rotation steps, each row followed by its count of steps:
The counts run from 0 to 862.
  2  -5  -6  -5  11  -8 -25   9  -2 -16  -9   3   1   1  -1   1   1   7  -6  -7   1  -6  16  -9   3 -20   7   1  -9 -17  -1  -4  -6  -5   3  -5 -14  -1  -7   3   5   5   4  -2 -12   0   6   1   5  -7 => 190
  5  -6  -1   4  16  12  -8  -6   3   0 -11  12   6  -4  -1   1   2  -3   2  -2  11   2   0  -2   4 -13 -11  13 -20  -7 -10   5   4  -5   8   5 -10  -1 -13   0 -10  17   4   2  13  -2 -18   5  -7  -4 => 156
  5   2  -8 -13  12  -3 -20   2  -2  -6  -9  10   8   0   1  -8   3   4  -2 -10   5  -9  12 -11   0 -12   1   1   1 -26  -4  -3  -7  -2   1  -7  -2   8 -11  11   7  10   3  -2  -9  -5  -5  -6  15  -4 => 568
 -4  -9   3   1   4  -1 -19  -3  -6   9  -8   4 -10  -5  -4 -10   3   5   7  -2   6   0  -4  -5   5   3   0   4  -6  -8 -14  -7  -6   4   3   9  -7   3  -7   1   1   3   8   9   6   3 -37  -1  -1  -6 => 637
  5  -4  -3 -11   4  10 -18  -7  -1  -7  -4   9   0   1  18 -16   5  -3 -14  -3   6 -10  15 -13   2  -6   1   7  -4   5  -5   3   2   3   0  -1  -3   1 -10  -5  13  14   2  -7   0  -8 -18   3   1  -5 => 747
  2  -6  -2   9   9   1 -21   5   2  -9 -11  -2   3   0   2  -8   9   9  -1 -11  11  -2   7   1  11 -16  -5  11 -16  -3  -1  -7   0  -3  10  -8 -17   0 -13 -15  -1  11   7   1  -2   9   0  -1  -5  -5 => 9
 -5 -16  -9   2  14   8 -11 -10  -9  -2 -15   0  -5   3   9  -4   0  12  -5   0  -3   2   0  -3  15  -6   5  -3  -5 -14 -12  11  -6   2   5  -1 -14  -2 -12   3  -8   4  10   3  14  -5 -10   8 -13  -2 => 685
  2 -16  -6  -6  12  -5 -11   2   4   4  -9   4 -15  -3   9  -4   5  -1   0  -9  13   0  10   4   1 -11  -4  -1  -9  -4  -5  -3 -20  13  -7 -16 -10 -11 -14  16   2   4   0   3  -4  -2   0   0   3  -5 => 401
 -5 -11   1 -11  14   6  -9  -2 -11  -5  -2   8  -1   3   8 -15  -7  10   1 -11 -10  -6   3 -12   9 -12   1   6   2 -15 -12   6   8   0   7   7 -12   0  -8   7  -4   5   6   4   3   3 -19   3  -3  -8 => 694
 -1  -5  -9   6  17   0 -15  -4  -6  -5  -6   7  -1   3  10 -17   5   7 -16  -8   9 -12  18 -10   9   2   6  -2   3 -15  -5   4  -9   8   0 -18  -5  -3   1   0   6   8   0  -6  -4  -4  -1   1   0   4 => 233
 -2  -7  -2 -19  14   5  -9   2   1 -11  -4  13  -3   5   6  -3 -12   1  -2  -3  -3  -4   8  -8   5 -15  -1   3  -5 -14 -11  13  -3   1   2   4  -6  -6 -11  16  -6  11  10  -3   3  -8 -15   8   4  -7 => 171
  4  -3  -5   0   8  -5 -29   8   0 -15 -11  -1   4   1   0   2   2   7  -5  -5   5  -5  14  -8   4 -19   7   1  -8 -13  -1  -7  -5  -8   6  -8 -15   4  -9  -4   7  10   4  -2 -10   1   4   3   3  -8 => 191
 -3   1  -3   0  16  -3 -10   3  -3  -8 -12  -2  -1  -1   2  -6   2   2  -2  -8   2  -2  10   9   5 -25  -5  20   1 -13  -5  -1  -7 -13   6   9  -3   1 -16  -4   0  15  -5   4   0   1  -4  -3  -2 -12 => 521
 -4  -6  -3  18  10  10 -17   0  -5  -5 -15   9   1   2   6  -1  -2  13  -9   7   7   2   5  -5  13  -4   1   0 -15  -6  -8   9  -2  -2   5   0  -9   3   0  -5  -6   7  11   5  13   0 -16  12 -14   0 => 489
  0 -15  -3   5   6  -2 -25  -4  -9  11 -10   3 -10  -8   1  -7  11   6   0  -2  10  -1   1  -9   4   5   5  -4 -14 -10  -9  -9 -10   9  -3  -1  -9   3  -2   6   5  -6   7   8   3   1 -24  -2  -2  -1 => 443
 10  -5  -4  -4  11   0 -14  -2  11   2 -10   5   1  -7  -2   3   1  -3  10  -8  16   1   4  -6   3 -17 -14   3 -17  -7  -7  -5  -5  -1   4  -4 -17  -2 -23   5  -6  15   4   2  -2  -2 -10   2   3  -7 => 16
 -5  -7  -3  -9  12  10  -5   3   2 -10  -7  10  -8  10  21 -16  -3   4 -10  -5   3  -5  16   0  11 -14  -7   6  -1  -1  -4  15  -4   9  -2  -7  -3  -7 -13   3  -2  13  10  -3   3  -2  -4   5  -1  -6 => 548
 -7  -7  -5  15  10  11 -14  -5  -7  -3 -16   2  -2   3   7  -7   2  12  -8   6   4   3   3   1  15  -2   0   3 -10  -8  -8  11  -3  -2   6   4  -4   1  -5  -7  -6   9  11   3  15   0 -18   8 -15  -1 => 490
  0 -12  -9   1  19   3  -9  -2   3  -8 -16   5  -7   0   6   5   1   0  -7  -1   8   3  10   8   5 -20  -4   6 -19  -8  -4   9 -12  -1  -1  -2  -9 -11 -13   9  -8   5   4   3   6  -5   5   8  -9  -6 => 346
 -3   0   1   6  13  -4  -8   5   5  -4  -7   7  -6   6  10 -15  -2   2 -14  -4  15  -8  16   4   2  -2  -1   6   5   0  -9   4 -16   9  -4 -18   5  -8  -1   1   6  19  -4  -2   0  -3 -12   6   3  -6 => 604
  1   0   1  17  22   3  -5  -4  -2   0  -5  13   5  -5  -4  -9  -4   2   0  -5  11  -5   5  -5   5  -6  -8  16  -9 -12 -11   2   3  -5   9   4  -6  -1   1  -3  -9  15 -10   5   6   5 -19   5  -8  -1 => 665
  5  -7   0   4  20  -2 -12  -4  -1  -3 -13  10   1 -11  -8  11   4  -3  -4  -3   8  -2   4   1  -6 -20   5  14 -18 -11 -10  -3  -6 -10   3   6 -10  -5  -5   8  -3   7 -10   7   3  -5  -8   6  -7  -8 => 145
  1  -2   2   8  19  -7  -9  -1   0   2  -4  13  -5  -9  -5   0  -7  -6  -5   0  11  -4   8  -5  -9  -9   1  14  -5  -5 -14  -3  -8  -5   0   8  -3  -7   1   9   1  10 -18   7  -1  -4 -22   7  -1  -9 => 468
-11  -2   9   1   7  -1 -14  15  -6  -5 -15   2  -6   9   5  -8  -9  14  -5  -2  -4   1   5   6   7 -12   5   6   8 -10 -12   5 -11  -1   2   6   5   3  -4   5   5  10   5  10   7   2 -22   4   2 -13 => 124
 -2  -1  -4  -3   4  -5 -20   5  -1   9 -11   2 -12  -3   1 -11   6   2   4   0  11   3   8  -1   3  -4 -10   1  -1 -12  -7  -6 -19   3  -6   6   4   4 -14   9   7   5   6   7  -1  -2 -24  -8  12  -7 => 254
 -2  -7  -4  -7  10   6 -12   5   1 -10 -10   9  -3   8  20 -10  -4   4 -15  -5   4  -9  18  -6   6 -11   5  -3   1  -3  -4  11 -10  11  -4 -17  -3  -5  -4   9   7  10   4  -3  -1  -9   0   7   2  -4 => 743
 -7  -7  -8  13  20   4 -13  -3 -13   3 -11  15  -7   0   2  -9   7   7 -10   3   6  -3   8  -2   5   2   3   1 -13 -22  -8   7 -12   5  -7  -1   2  -4   8  13  -4  -1   2   4   6  -3  -9   2  -6   6 => 104
 -7  -5  -7   2  19   7  -7  -5 -11   4  -8  15  -9   1   2 -12   2   4  -1   2   3  -1   4   1   6  -2  -5   7 -11 -20 -11  11  -6   2  -2  12   4  -2   0  13  -8   2   9   5  11  -2 -22   0  -4   2 => 298
 -7   1   4   7   2  -4 -24  15   1  -1 -10   5  -8   3  -3  -7  -5  11  -1   7   9   4  11  -3   6  -3  -5   0  -5  -7  -9   1 -12   1  -1   7   3   5  -2   2   4   6  13   7   1   4 -30   3   8  -7 => 634
  5  -1  -4  -7   2   7 -17   1   5 -11 -11   7   4   5  17  -5  -2   2 -18   0   9  -6  19  -9   4 -11   2  -1   4   2  -4   6  -8   1   0 -11  -1   2 -12  -2  12  19   3  -5   1 -10 -10   7   3  -6 => 745
  1 -10  -7 -13  17   1  -3  -5   2  -3   0  11  -9   1  11 -12  -6  -4  -3  -9   6  -8  12  -8   4  -9  -4   0  -2 -10 -11   8  -9  13  -4 -12 -11 -12 -13  15  -5  10  -2  -3  -3  -8  -5   3   3  -3 => 31
  5   2 -10  -9  11   0 -18  -4   0  -6   2  14  -2  -2   7 -11  -3  -6  -7   0   9 -11  20 -21  -1  -6  -5   2  -3 -12  -8   3  -3  -1  -2   2  -4   0  -9   6   4  10  -3  -8 -10  -9 -15   1  10   0 => 43
  5  -3  -3  -9   1  10 -18  -5   2  -9  -8   5   2   3  19  -8   3  -2 -16   0   8  -9  17  -9   2  -7   2   3   1   4  -5   5  -3   0   1  -5  -2   3 -13  -5  13  18   3  -6   1 -11 -16   5   1  -5 => 746
  6  -5   0   1  17   6 -12  -4   2  -3  -7  12   0  -7  -1   0   3  -5   4  -5  10   0   5  -3  -2 -21 -10  16 -23  -5  -6   1   5  -8   6  11 -10  -3 -12   2  -7   9  -1   4   2   0 -13   3  -5  -7 => 340
 -2  -4  -6  14  28  -6  -5   1  -5  -5  -8   9  -1  -3  -4  -3  -6   5  -3  -7   5  -3   7   1   5 -15   1   8  -6 -21 -10   2 -10  -4   5  -4 -12  -7   0   8 -10   9 -11   7   0   0   2   5  -7  -4 => 853
  4   8  -3   5   9   1 -16   1   3  -6  -4  13   3   2   6 -11  -2  -2 -12   4  18  -9  20 -12   0   0  -5   4   2  -5  -7   2  -8   1  -2  -6   5   3  -2  -3   9  20  -3  -6  -4  -8 -20   5   9   0 => 422
